data = [[-1.815, -1.753, 0.504, 2.164], [-1.304, -0.993, 0.136, 1.763], [0.237, 1.186, -2.869, -0.567], [-2.595, -3.879, 0.922, 3.479], [0.010, 0.658, -1.715, 0.402], [-2.639, -4.459, 0.915, 3.884], [-2.472, -3.170, 0.863, 2.953], [0.128, 1.558, -4.020, -1.709], [0.229, 1.107, -2.644, -0.387], [-2.632, -4.950, 0.897, 4.304], [0.191, 1.493, -3.753, -1.441], [-2.513, -5.629, 0.864, 4.920], [0.086, 1.602, -4.203, -1.903], [0.235, 1.228, -2.981, -0.686], [-2.371, -6.150, 0.805, 5.404]]
Rows and columns are counted from 1.
(1, 1): -1.815
(12, 4): 4.920
(14, 4): -0.686
(14, 2): 1.228
(13, 3): -4.203
(7, 2): -3.170
(6, 2): -4.459
(4, 4): 3.479
(14, 3): -2.981
(13, 1): 0.086
(7, 1): -2.472
(4, 1): -2.595
(3, 2): 1.186
(11, 4): -1.441
(5, 4): 0.402
(3, 4): -0.567
(6, 4): 3.884
(6, 3): 0.915
(1, 4): 2.164
(15, 4): 5.404
(10, 1): -2.632
(7, 4): 2.953
(1, 2): -1.753
(10, 3): 0.897
(9, 2): 1.107
(6, 1): -2.639
(13, 2): 1.602
(10, 4): 4.304
(8, 4): -1.709
(4, 2): -3.879
(5, 2): 0.658
(15, 2): -6.150

W = [[-13.64, 4.10, 18.53, 17.36, -9.90, -11.01, -16.18, 5.49, -2.27], [-16.18, 4.25, 16.32, -0.09, -14.01, 9.30, 0.89, 10.36, 10.02], [4.31, -15.16, 15.42, -11.82, -0.02, -11.42, -9.35, 5.37, -16.68], [9.81, -14.09, 13.21, -3.29, 16.65, 6.80, 22.06, 19.61, 27.75], [21.57, -3.05, 25.59, -4.19, -11.12, 23.40, 21.35, 8.57, -13.90], [9.33, 7.50, 2.65, -17.10, 26.83, 3.20, 7.44, 5.30, 9.13], [1.00, -0.80, 12.03, 25.00, -1.34, -4.79, -14.93, -6.91, 21.42], [13.19, 21.92, 5.52, -8.43, -8.23, 11.11, -16.29, -12.18, -2.47]]
Indices start at 1.
(1, 1) = -13.64
(1, 9) = -2.27
(7, 5) = -1.34
(5, 9) = -13.90
(4, 8) = 19.61
(8, 3) = 5.52
(7, 3) = 12.03
(6, 4) = -17.10
(2, 3) = 16.32
(2, 7) = 0.89
(4, 3) = 13.21
(4, 7) = 22.06
(6, 1) = 9.33
(4, 1) = 9.81
(7, 8) = -6.91
(6, 6) = 3.20
(8, 6) = 11.11
(8, 1) = 13.19
(1, 7) = -16.18
(4, 2) = -14.09
(4, 6) = 6.80
(6, 9) = 9.13
(5, 3) = 25.59
(2, 4) = -0.09
(2, 5) = -14.01
(3, 1) = 4.31
(8, 5) = -8.23

M =
[0.008 0.484 -1.218 -0.535 -0.289 0.199 0.803 -0.240 0.211]
[0.747 -3.484 -3.563 -0.273 -4.807 -5.645 4.412 0.856 -2.810]
[-3.259 2.417 -2.083 -3.993 -0.814 1.274 1.365 -3.725 -0.558]
[1.618 -0.836 -3.103 0.331 -1.905 -1.588 2.522 1.412 0.030]
[1.736 -0.615 -3.158 0.435 -1.723 -1.270 2.388 1.468 0.315]
Indices start at 1.
(1, 1) -> 0.008
(4, 5) -> -1.905
(3, 8) -> -3.725
(4, 1) -> 1.618
(1, 3) -> -1.218
(5, 2) -> -0.615
(2, 9) -> -2.810
(4, 2) -> -0.836
(1, 2) -> 0.484
(4, 3) -> -3.103
(1, 5) -> -0.289
(2, 1) -> 0.747
(3, 6) -> 1.274
(5, 7) -> 2.388
(5, 8) -> 1.468
(2, 8) -> 0.856
(1, 6) -> 0.199
(4, 4) -> 0.331
(5, 5) -> -1.723
(3, 1) -> -3.259
(4, 6) -> -1.588
(2, 6) -> -5.645
(4, 9) -> 0.030
(3, 9) -> -0.558
(1, 7) -> 0.803
(5, 4) -> 0.435
(2, 5) -> -4.807

B =
[1.511 4.433 -0.029 -1.796 -0.067 -6.309]
[0.545 0.592 -0.160 0.089 0.955 -0.968]
Rows and columns are counted from 1.
row 1 col 1 => 1.511
row 2 col 1 => 0.545
row 1 col 3 => -0.029
row 2 col 4 => 0.089
row 2 col 5 => 0.955
row 1 col 4 => -1.796
